(in the rows, 128 means zero)
One turn sends every row of this set to another row. A few are shown first. Where does it send the rows asked after them?
q_70: [ 82 124 143 175 110 103 141 146 149 105 138 132  96 113 131 146 148  97
 172 126 129 117 121 124 117 126 168 136 144 137 174 144]
q_796: [101 156 141 129 126 116 114 122  96 138 157 142 139 162 144 135 113 118
 112 142 171 127 151 110 103 143 132 132 121 134 124 125]
q_982: [109 100 133 141 122 149 135 159 157 105 142 136 112 113 109 156 148 128
 174 139 113 114 111 106 177 121  76 136 135 146 102 131]
q_836: [130 129 142  85 157 140 126 121 122 132 126 159  94 157 129 144 137 120
 150 111 128 144 113  98 135 121 111  84 112  86 125 107]
q_833: [ 87 123 143 150 100 116 129 145 121 112 143 138 111 106 130 155 145 113
 194 124 126  89 122 147 135 111 158 138 136 111 165 122]
q_105: [104 128 157 129 149 133 103 184 126 112  75 156 111  98 130 128 101 124
 146 127 122 107 144  95 126 125 148 125 133 103 147 150]
q_50: [109 141 170 150 107 134 111 132 143 109 127 185 133  65 110 152 132 135
 163 128 124 114 115 120 133 121 154 118 127 163 138 155]
q_827: [102 111 111 107 144 141 156  85 140  86 116 164 116 134 105 136 173 123
 162 137 138 149 125  95 113 145  99 131 122 161 108 146]
q_353: [107 111 161 137 130 147 100 184 134 113  83 162 100  85 115 142 115 121
 155 115 129  97 150  84 131 146 141 110 140 113 146 149]
q_639: [ 90 134 146 138 117 112 142 139 137 120 108 140 152 122 118 163 135 115
 175 133  98  88  92 123 138  95 164 132 140 144 105 136]
q_326: [139 114 160 104 126 134 124 141 153 109 130 138 109 113 123 131 160 106
 151  80 153  91 165 122  88 144 123  88 162 119 151 133]
q_395: [102 152 103 148 114 106 147 135 113 153 136 106 138  89 133 144 127 119
 138 150 151 106 128 125 113 149 147 149 130 117 154 135]
q_478: [132 125 144  90 152 146 130 134 138 138 145 157  96 140 142 148 152 114
 144 102 144 155 111  78 147 170 116  99 118 102 122 136]
q_108: [141 120 170 105 150 149 112 155 145 119 110 149  95 108 107 143 148 113
 129  98 143 118 153  86 105 125 121  79 155 104 153 139]
q_379: [102 139  73 139 136 112 150 122 133 139 126 123 143  87 148 119 126 117
 156 128 143 109 132 118 113 176 139 139 129 136 127 121]
q_162: [117 141 150 124 165 145 144 101 137 150 115 158 131 149 152 132 151 112
 125 142 115 128 154  95  96 145 131  97 103  95 116 106]
q_149: [121 151 151 121 117 112 129 125 107 134 159 125 126 165 135 143 121 126
 126 140 172 101 139 142 107 115 120 123 123 155 115 125]
q_452: [107 124 152 137 153 119 101 165 116 109  73 158 116 102 147 117 102 123
 149 131 146  90 153  84 144 130 136 114 126 111 122 135]
q_476: [108 142 160 125 135 141 134 123 143 129 113 143 133 151 139 113 150 117
 105 158 128 147 139  97 114 153 103 106  93  97 144 105]
q_674: [115 101 115 150 122 131 134 152 157 101 133 139 119 118 118 145 142 126
 179 124 136 102 111  99 164 133  62 119 129 135 102 104]
q_500: [134 111 171 111 131 131 106 145 156  99 128 139 117 117 122 128 149  88
 137  84 142 120 154  84 111 138 105  77 153 101 138 136]
q_281: [ 91 114 162 128 128 124  91 163 125  83  76 166 114  96 126 119 124 117
 155 116 130 114 157  86 131 137 151 117 138 127 133 154]
q_993: [103 151  95 143 105  95 135 126 131 132 145 120 155  92 135 135 129 110
 153 112 155 120 124 120  93 157 146 145 138 119 146 136]
q_658: [116 155 130 126 125 123 137 113 102 147 162 136 121 169 128 152 126 129
 108 152 161 104 143 126 120 119 128 138 121 131 135 133]
q_815: [112 108 134 110 156 145 153 105 144  89  98 170 103 142 110 134 159 136
 161 136 137 126 134 110  93 122 123 125 134 187 103 139]
q_686: [108 102 119 105 133 161 160 101 143 113 119 147  97 145  83 146 161 129
 153 153 128 139 124 101 126 132  93 122 131 170 105 140]
q_926: [102 104 137 164 111 125 132 139 149  90 147 145 136 130 116 163 155 125
 170 137 135 118 107  95 157 122  84 138 129 157  88 130]
q_768: [122 106 124 106 153 151 161  95 155 100 105 167  98 134  95 146 159 126
 143 140 108 132 127  97 118 127 116 117 126 172 107 154]
q_347: [104 143  91 148 126 122 160 127 138 157 143 121 152  91 140 141 130 119
 154 142 133 109 129 125 103 163 139 160 137 121 138 142]
q_878: [ 84 128 146 133  84 124 137 144 148 121 119 146 160 142  99 157 148 120
 161 125 127  83  99 102 146 119 154 145 164 143 126 141]
q_27: [102 117 119 103 139 170 134  83 137 148 155 147 106 145 124 115 152 109
 160 130 121 138 160 115 137 147 111  96 127 111 115 107]
q_255: [ 98 110 112 159 130 147 149 144 158 108 127 131 123 117  96 163 150 129
 166 145 116 116 101  96 160 119  92 131 138 165  93 137]
q_383: [ 93 123 155 153 114 147 119 145 156 121 127 177 129  75 121 153 134 122
 190 116  97 100 132 122 114 130 166 126 138 155 128 118]
q_119: [141 115 161 112 128 140 115 148 159 127 136 148  95 115 114 136 143 103
 127  92 132 106 169  98  99 139 124  88 159 104 165 125]
q_354: [111 158 132 137 131 133 140 122 108 156 157 119 125 153 137 150 130 116
 102 147 161 111 153 126  96 150 138 125 119 130 137 138]
q_992: [ 93 131 116 126 154 164 135  84 144 150 135 154 123 146 115 103 136 112
 156 141 145 155 150  93 133 135 105 100 148 106 117 149]

q_383 moves to q_27
q_379 moves to q_326
Where do these go?
q_500 moves to q_926
q_50 moves to q_992
q_982 moves to q_658
q_354 moves to q_353

One turn sends every row of this set to another row. A few are shown first. Where does it send the rows asked after them?
q_235: [110 103 117 172 131 129 120  85 137 113 117 156 129 151  98 140 119 146
 152 130 176  82]
q_257: [108 150 124 153  68 126 154 140 114 139 113 123 129 148 110 118 135 151
  99 122 139 108]
q_216: [107 120 162 105  94 125 164 136 144  80 179 151 151 142  71 142 111 145
 114 124 142 113]
q_18: [100 125 142 123  92 116 135 134 158  69 183 150 138 129  52 149 126 149
 122 125 140 129]
q_533: [137 117 153  96 130 125 158 153 114 151 153 121 140 144 111 123 127 128
 113 129 111 118]
q_451: [119 121 161 125  91 139 148 123 169  85 188 163 133 134  82 149 123 157
 128 100 134 124]
q_963: [114 125  98 151 135  94 100 130 126 122 144 122 127 121  52 143 137 127
 121 151 130 134]
q_640: [141 124 127 145 123 134 108 131 157 146 165 137 106 123 107 140 153 146
 136  98 103 146]
q_36: [119 118 116 164 133 149 127  82 126 124 126 138 115 157 123 129 115 155
 128 126 182  90]
q_243: [116 108 132 119 120 136  99 148 164 121 161 139 102 143 120 128 168 147
 166  99 118 133]
q_461: [ 91 142 117 120  88 135 137 147 109 117 123 106 115 165 126 105 142 153
 110 132 162 105]
q_561: [ 85 129 124 137  75 125 146 141 116 111 104 130 132 167 115 114 138 150
 130 132 166  85]
q_238: [118 101 159  85 126 136 154 152 125 129 143 132 136 165 134 115 134 134
 145 121 134  97]
q_483: [102 115  96 130 158 110  94 119 118 104 146 113 118 142  74 131 131 132
 130 159 165 117]
q_427: [100  99 106 130 151 101  87 131 139  99 146 133 123 137  65 139 144 127
 160 148 147 118]
q_816: [103 158 146 143  79 118 134 132 101 111 105 119 145 133 100 122 121 149
 129 152 156  84]
q_86: [135 118 122 177 132 126 140  84 123 142 123 148 138 138  91 145 105 140
 116 132 155  95]
q_995: [115 114 153 135 109 129 151 104 156  78 178 165 147 135  63 155 104 149
 122 122 154 110]
q_880: [128 148 155 120 102 132  96 154 146 122 157 122 113 114 116 129 158 151
 160 114 105 133]
q_741: [129 107 146  85 153 145 137 137 122 134 163 116 120 159 136 115 129 136
 131 126 139 112]
q_356: [ 99 134 147 141  68 131 153 122 155  75 166 158 139 140  73 145 120 160
 115 112 152 113]
q_759: [128 141 135 183 117 128 101  83 134 115 121 144 129 116  92 147 118 153
 154 136 158  92]
q_890: [129 128 139 129 152 105  84 125 131 108 154 124 133 107  68 145 131 129
 161 156 128 120]
q_48: [140 136 184 105 112 143 147 135 117 135 140 128 144 135 136 122 119 143
 144 128 126  92]
q_955: [116 124 109 134 129 142  86 130 155 120 164 123  87 139 118 127 162 155
 144 106 136 140]

q_640 moves to q_963
q_235 moves to q_561
q_48 moves to q_880
Where do these go?
q_216 moves to q_451
q_741 moves to q_955

One turn sends every row of this set to another row. A few are shown first. Where does it send the rows asked after them?
q_170: [104 135 109 168 133 116 110 147 128 126 132 136  81 180 124 145 116 129
 131  95 162 155 134 130 156 155 108 130 139 142 122 131 136 121]
q_960: [105 193 108 152 151 145 144 102 104 113 134 119  90 115 116  90 130 134
 126 123 130 127 164 141 128  97 124 122 170 142 161 110 158 114]
q_678: [112 142 136 135 154 139 135 125 103 110 116 125 105 148 151 102 145 107
 146 119 153 159 148 143  89  84 147 106 161 125 127  95 128 133]
q_921: [103 112  99 154 112 150 149 116 127 155 149 134 115 119 166 148 138 152
  97 127 109 102 130 134  70 122 122 167 169 136 125 133 169 117]
q_138: [109 132 118 146 112 132 131 146  85 125 143 129  95 123 131 126 129 107
 123 102 132 132 177 149 117  99 130 114 165 147 124  68 150 170]
q_889: [ 69 153 108 163 145 106 108 125 133 113  83 134 119 158 123 108 135 153
 142 119 108 151 140 128 126 140  98 135 173 146 149  89 146  86]
q_691: [114 153 123 192 129 124 154 127 111 139  96 148  75 132 151 172 125 154
 136 116 128 134 127 127 112 126  74 132 187 121 118 135 165  92]
q_984: [147 185 128 160 129 155 130 122 119 131 129 161  64 133 130 126 138 102
 136 134 113 118 154 155 129  96 122 126 136 152 126  98 138 105]
q_286: [109 142 121 122 116 161 120 123 130 117 119 130 108 186 123 131 123 159
 111 113 124 114 164 148 145 172 144  61 142 134 116  96 153 124]
q_648: [ 83 120 141 174 127 140  99 134 126  86  80 150 113 126 121 122 106 163
 118 116 129 110 132 161 132 119 133 135 138 175 137 101 163 122]
q_487: [125 123  86 131 118 169 150 116 153 114 119 100 128 131 109 135 110 149
 148 115 121 117 153  97 136 142 113  99 178 123 138 112 106  85]
q_8: [142 132 128 141 146 188 125 103 147 150 105  99 140 128 126 146 128 140
 110 144  84 103 138 118 122 128 117 130 170 133 136 120 137  79]
q_112: [126 143 126 143 135 120 138 118  92 144 124 111 137 133 141 129 114 140
  97 117 103 105 180 118 101 184 130  95 161 144 144  94 138  98]
q_632: [100 137  81 125 132 131 121 132 121 129 164 136 137 124 137 165 139 167
 146 124  93 119 140 162 122 132 116 160 183  95 137  94 162  89]
q_129: [ 82 124 109 147 108 118 140 132 134  86  99 154  83 114 145 179 131 165
 142  82 143 138 132 164 122 123 117 126 162 104 132  69 147 116]
q_26: [130 185  91 138 124 157 138 138 105 115 137 133  63 147 152 118 143 104
 142 122 124 122 150 146 142 121 138 135 135 137 142  98 120 121]
q_296: [151 137 119 139 137 117 127 106 134 129 114 133 149 143 133 141  97 112
 113 119 138  92 169 126 113 149 171 100 140 139 131  89 131 102]
q_786: [131 104 113 111 115 165 128 149 115 157 121 114 122 131 122 160 135 163
 110 102  80 126 150 121 104 140 106  94 166 109 105  77 126 102]
q_804: [124 108 100 100 144 168 112 126 136 131 143  87 153 135 136 154 123 149
 103 112 135 121 135 117 122 132 153 119 159 100 126  87 141 122]
q_287: [111 105 111 131 123 192 110 124 187 121 129 124 144 119 155 116 123 153
 122 132 145 109 154 131 106 130 129 106 167 135 115 115 152 112]
q_144: [ 92 149 111 151 125  83  93 159 124 150 108 130  95 126 144 100 130 148
  87  97 126 132 134 128 111 107 107 127 139 121 120 142 157 109]
q_176: [113 163 108 156 133 108 124 131  92 125  96 141 103 136 138 206 118 149
 135 108 127 128 126 149 132 126 103 153 179 102 136  88 160  97]
q_703: [114  84  99 137 109 141 159 104 106 128 111 104 125 124 124 151 170 149
 131 145 114 128 117 147 135 118 145 151 174 105 148 130 133 100]
q_679: [119 120 117 173 142 108 110 136 143 148  79 134 100 143 107 141 147 116
 110 118 106 117 141 149 163 114 135 164 132 139 137 101 162 114]
q_977: [ 96 121 129 175 145 123 131 156  77 122 133 106  94 134 144 130 110 161
  97  81  95 134 119 123 133 143 118 137 143 149 128 113 145 137]
q_481: [114 199 111 125 123 136 121 124  67 124 119 131  82 122 107 110 129 144
 114 116 127 130 157 160 130  93 121 106 158 128 145 112 145 112]
q_719: [128 130 144 147 148 142 131 118 158 141 138 106 113 140 128 122 133 134
  90 113  81  94 171 138 144 137 147  84 138 123 121 102 174 126]
q_253: [118 133 113 171 168 107 111 122 122 106 140 154 129 132 154 120 116 153
 135 108 145 155 107 131 127 138 149 143 139 141 119  79 137  95]
q_600: [119 137 139 135 159 142 138 140  85 142 108 144  92 127 144 109 168 119
 132 117 133 156 171 173  83 108 137 121 154 124 132  85 146 119]
q_698: [106 133 108 186 117 122 152 130 141 111  92 125  79 107 160 144 135 140
 133 126 164 110 131 129 139 110 109 141 172 111 138 157 170 113]
q_751: [132 149 139 127 130 125 107 118 143 141 145 139 116 146 141 110 132 157
  95 119 123 124 153 137 120 141 140  51 138 112  96 108 157 100]
q_614: [154 138 101 120 118 164  99 128 132 172 129 138 137  96 124 149 119 160
  87 127 129 101 156 146 118 136 121 123 153 119 116 123 152  82]
q_214: [110 127 114 139 131 172 153 129 104 139 125 129  93 186 120 180 132 165
 140 118  96 125 116 145 108 123 105 135 172 113 115 150 151 102]
q_589: [ 93 141 128 163 133 139 127 120 117 128 118 164  87 123 165 182 129 176
 107  93 151 147 121 175 104 133 109 140 164 118 116 103 181 119]
q_373: [130  87 137 137 131 192 140 129 151 148 101 134 113 122  96 139 135 168
 123 115 129 127 169 148 111 137 106  84 165 126 110 124 149  95]
q_593: [107 134 127 165 120 164 127 128  94 130 120 137 112 135 141 111 137 112
 139 128 122 145 172 174 135 102 126 116 187 163 120  95 155 162]
q_207: [109 109  95 150  80 133 151 121 141 121 128 148  94 127 115 128 138 168
 139 140 136 109 125 119 108  88 108 104 174 115 103 149 158  99]
q_530: [114 113 115 139 129 131 140 113 135 128 159 164 115 126 109 181 102 156
 135  95 162 129 144 164  82 113 120 133 162 116 122 134 149  97]
q_158: [ 96 153  95 146 115 106 115 142 130  94  87 122 105 112 171 168 130 136
 134 123 146 100 126 142 134 110 126 161 165  95 154 104 158 108]
q_206: [153 120 130 153 128 138 148 132 109 148 106 122 121 139 142 123 127 126
 124 118 114 116 180 152 136 180 140  82 151 133 127 143 115  93]
q_830: [ 85 110 126 165 116 126 158 116 136  88  85 104  86 117 157 158 148 149
 130 104 114 134 106 136 139  94 127 130 170 101 138 101 145 130]
q_111: [ 83 108 127 125  78 141 122 132 125  86 120 133 113 137 127 175 126 151
 159 124 103 118 133 156  99 116  99 120 175 126 139 112 110  97]
q_153: [120 139 135 139 114 135 118 123 131 119  86 120 146 133 143 108  93 132
 113 119 121  87 178 148 112 136 145  76 157 145 133 143 129 106]
q_848: [100 108 125 127 119 140 121 129 157  95 146 124  96 118 122 164 149 142
 125 147 145  82 137 139 107 112 131 153 137 108 156 115 174 103]
q_750: [110 138 102 127 147 141 147 118 154 125 105 121 124 157 133  97 146 156
 127 109  84 115 172 142 134 156 156  77 152 110 129  83 148  99]
q_516: [109 125 123 187 129 136 147 104 128 139 114 131  98 114 184 151 150 158
 107 117 120 149  98 148 134 103 121 140 180 112 106 123 171 126]
q_733: [124 133  99 100 107 173 119 150 138 123 126 120 100 128 122 155 106 156
 110 102 156  97 162 121  97 157 112 103 137 119 136 123 121  92]
q_376: [126 102 113 169 131 111 142 158 110 126  76 155  88 113 131 102 143 162
 131  94 110 140 126 156 135 117 141 121 127 126 110 122 125  93]

q_804 moves to q_487
q_516 moves to q_691
Where do these go?
q_144 moves to q_977
q_750 moves to q_153
q_530 moves to q_632
q_26 moves to q_678

One turn sends every row of this set to another row. A few are shown first. Where does it send the rows asked after them?
q_369: [172 111 116 140 102 138 107 153 127 153 138 132 114 107 114 135 151 123
 126 100 118 110 182 112 105 124 130 119 113 113 105 117 130 113 147]
q_895: [160 140 130 176 121 139 113 140  98 150 133 110 125 104 126 162 137 108
 122 112 107 117 178 135 116 148 128 157 115 140 105 110  96 120 137]
q_661: [ 71 137 144 102  99  93 147 135 135 108 131 151 131 135 121 147 110 141
 128 128 138 102 107 131 149 127 133 104 132 130 146 102 139 142 170]
q_404: [ 87 133 140 121 124 129 175 105 126 124 125 127 122 150 119 115 101 148
  98 108 127 136 103 116 158 134  85 138 144 123 157 119 112 135  96]
q_961: [ 91 138 147 101 116  96 133 116 124 103 152 167 127 155 129 127 122 149
 156 115 160 119 107 124 145 137 105 108 132 142 134 104 133 123 154]
q_413: [ 78 127 129 114 108 105 150 127 127 120 124 162 125 143 125 134 115 139
 148 114 143 127  94 125 159 131 106 101 146 129 156  89 148 111 144]
q_891: [176 119 107 127  95 126 109 138 118 149 122 126 122 118 117 124 148 125
 108  95 119 127 181 109 116 148 124 130 118  91 109 132 137 126 135]
q_763: [102 125 157 103 142 121 166 105 138 111 153 125 123 152 131 110 102 159
 111 112 132 132 121 116 132 136  76 133 136 132 135 133 101 140 101]
q_631: [149 143 121 156 109 124 112 131  90 154 121  95 134 117 132 136 147 107
 117 103 107 132 174 121 129 181 117 159 125 101 105 113 111 126 133]
q_140: [183 145 124 136  97 143 104 131 102 157 132 126 125 112 127 127 157 124
 104 113 102 133 172 115 125 156 121 151 104 104 105 129 126 132 129]
q_29: [ 98 142 123 143 141 123 147 139 139 134 130 166 104 107 152 148 129 112
 158 152 126 153  68 134 134 114 146 118 124 147 151 111 136 112 148]
q_175: [177 135 133 150 103 156 103 146 110 160 147 132 116 102 124 139 159 121
 123 119 102 117 174 120 114 133 127 142  99 129 102 112 118 119 141]
q_443: [156 121 114 170 108 122 111 149 123 143 137 114 110  88 116 165 124 110
 134  93 121 118 177 141  95 136 128 122 132 124 106 120 121 117 153]
q_330: [123 129 148 124 178 136 158 121 147 128 142 130 103 107 159 113 114 135
 118 155 118 168  96 115 112 131 129 153 126 135 140 152  90 142 114]
q_737: [ 96 145 148 120 165 152 170 119 158 125 116 114 113 117 161 143 121 121
 117 150  96 136  94 125 134 131 135 155 109 118 128 151  95 145 114]
q_503: [ 98 136 149 114 147 123 141 150 140 127 112 152 115 106 157 170 119 117
 142 164 119 126  85 131 136 126 166 124 113 142 143 122 125 128 168]
q_988: [112 141 136 123 153 108 125 132 132 121 141 170 105 110 159 130 133 127
 163 158 148 154  80 125 126 131 158 129 122 144 140 123 121 126 167]
q_267: [107 145 132 149 158 147 171 119 137 137 130 131  99 111 146 128 116 121
 109 147 110 162  77 125 135 116 123 154 123 141 151 142 100 136 100]
q_713: [143 125 106 147  95 108 112 138 116 144 126  98 117 100 123 139 136 110
 127  87 118 133 173 127 111 170 117 124 141  86 105 122 138 122 146]
q_245: [ 71 144 145 107 115 123 177 106 154 107 134 113 129 146 125 120 111 145
 103 115 115 113 118 128 149 132 102 136 129 107 132 132 109 162 114]

q_895 moves to q_443
q_175 moves to q_369
q_404 moves to q_267
Where do these go?
q_503 moves to q_661
q_763 moves to q_330

